Look-ups in named tables: a row name and a column name give one cell, copied from the table.

Piforuv
|  | Fol | Dip | Numu | Givo | Modunu | Ditivun | Buv | Lakav | Pedi | Sereve |
|---|---|---|---|---|---|---|---|---|---|---|
| Rav | 18.676 | 25.293 | 25.698 | 35.428 | 42.938 | 43.080 | 22.942 | 25.610 | 50.926 | 21.501 |
| Kesi | 40.210 | 17.519 | 20.418 | 24.034 | 24.769 | 26.056 | 41.172 | 43.043 | 23.706 | 41.629 |
| Tedisel | 25.393 | 39.511 | 38.828 | 24.855 | 19.925 | 19.908 | 46.839 | 29.646 | 44.696 | 46.232 |
| Ferof | 23.621 | 23.622 | 24.056 | 22.964 | 24.749 | 23.828 | 42.216 | 31.576 | 47.006 | 41.422 |
| Kun | 33.718 | 82.268 | 69.879 | 39.732 | 32.132 | 32.293 | 33.923 | 26.779 | 32.338 | 34.145 |

What is the Givo of Kun in Piforuv?
39.732
What is the Modunu of Kun in Piforuv?
32.132
What is the Modunu of Rav in Piforuv?
42.938
What is the Sereve of Kun in Piforuv?
34.145
What is the Ditivun of Rav in Piforuv?
43.080
What is the Fol of Rav in Piforuv?
18.676
What is the Pedi of Rav in Piforuv?
50.926
What is the Fol of Tedisel in Piforuv?
25.393
What is the Dip of Rav in Piforuv?
25.293
What is the Modunu of Ferof in Piforuv?
24.749
What is the Ditivun of Kun in Piforuv?
32.293
What is the Dip of Tedisel in Piforuv?
39.511
What is the Lakav of Kun in Piforuv?
26.779
What is the Numu of Ferof in Piforuv?
24.056
What is the Pedi of Ferof in Piforuv?
47.006
What is the Dip of Kun in Piforuv?
82.268
What is the Modunu of Tedisel in Piforuv?
19.925
What is the Ditivun of Ferof in Piforuv?
23.828

Table Gifen
	Zegot	Gazu	Sira	Gog	Tob	Kagoda	Tafivum	Gib	Zunumel	Baz
Bipuzib	511	383	499	566	635	481	449	420	376	536
Forovug	452	377	569	683	838	590	517	355	427	430
Teb	489	363	565	661	816	518	512	341	423	438
Voko	545	669	485	376	215	478	567	679	618	543
Segevel	646	472	612	498	458	410	597	470	489	453
Serun	127	690	450	583	550	816	465	691	682	519
Vidisot	539	667	506	376	200	479	564	672	623	537
Nit	550	663	490	365	234	480	550	676	603	575
Minumu	510	560	827	657	467	582	800	478	622	161

Sira of Serun is 450
Gib of Teb is 341
Zunumel of Segevel is 489
Baz of Nit is 575
Gog of Forovug is 683
Baz of Minumu is 161
Kagoda of Teb is 518
Sira of Segevel is 612
Gib of Bipuzib is 420
Gib of Segevel is 470
Kagoda of Bipuzib is 481

Mikeb:
,Bod,Ker,Senip,Ber,Kepober,Furul,Goroniz,Visagaz,Logi
Duviro,81,73,75,177,119,185,185,181,144
Fola,117,151,147,96,149,104,99,94,189
Zuzu,153,181,180,57,113,143,61,66,172
Dutuzu,188,207,211,33,93,148,31,29,95

What is the Logi of Dutuzu in Mikeb?
95
What is the Bod of Dutuzu in Mikeb?
188
What is the Furul of Zuzu in Mikeb?
143
What is the Logi of Duviro in Mikeb?
144
What is the Visagaz of Duviro in Mikeb?
181
What is the Ber of Fola in Mikeb?
96
What is the Furul of Dutuzu in Mikeb?
148
What is the Furul of Fola in Mikeb?
104
What is the Kepober of Fola in Mikeb?
149
What is the Kepober of Dutuzu in Mikeb?
93

Table Tuk
fields: Vina, Nus, Kezasam, Telaba, Kig, Feke, Basu, Tipeguk, Fezira
Mami: [124, -579, -803, -138, -111, -517, -721, 192, -262]
Rivopal: [124, -579, -515, -351, -111, -611, -721, 635, -171]
Bitan: [124, -579, -346, -351, -111, -611, -721, 643, -403]
Rukasab: [124, -579, -624, -335, -111, -611, -721, 524, 225]
Viravez: [124, -579, -515, -351, -111, -611, -721, 635, -286]
Gos: [124, -579, -726, -234, -111, -611, -721, 366, 223]
Nutov: [124, 307, -515, -351, -111, -611, -721, 635, -389]
Gatagun: [124, -579, -182, -367, -111, -611, -721, 685, -45]
Rufupas: [-174, 336, 280, -388, -111, -611, -328, 635, -171]
Tul: [-381, -579, -17, -393, -111, -611, -602, 694, 220]
Mif: [124, -579, -846, -42, -111, -401, -721, 12, -438]
Bef: [-160, 345, 138, -400, -111, -611, -465, 677, 150]
Fug: [-155, 236, -859, 44, -111, -294, -721, -160, -185]

What is the Nus of Nutov in Tuk?
307
What is the Kezasam of Rivopal in Tuk?
-515
What is the Kezasam of Mami in Tuk?
-803
What is the Basu of Nutov in Tuk?
-721
What is the Basu of Mif in Tuk?
-721
What is the Vina of Rukasab in Tuk?
124
What is the Vina of Mif in Tuk?
124
What is the Fezira of Mif in Tuk?
-438
What is the Telaba of Rufupas in Tuk?
-388
What is the Kig of Gos in Tuk?
-111
What is the Kezasam of Gos in Tuk?
-726
What is the Telaba of Bitan in Tuk?
-351

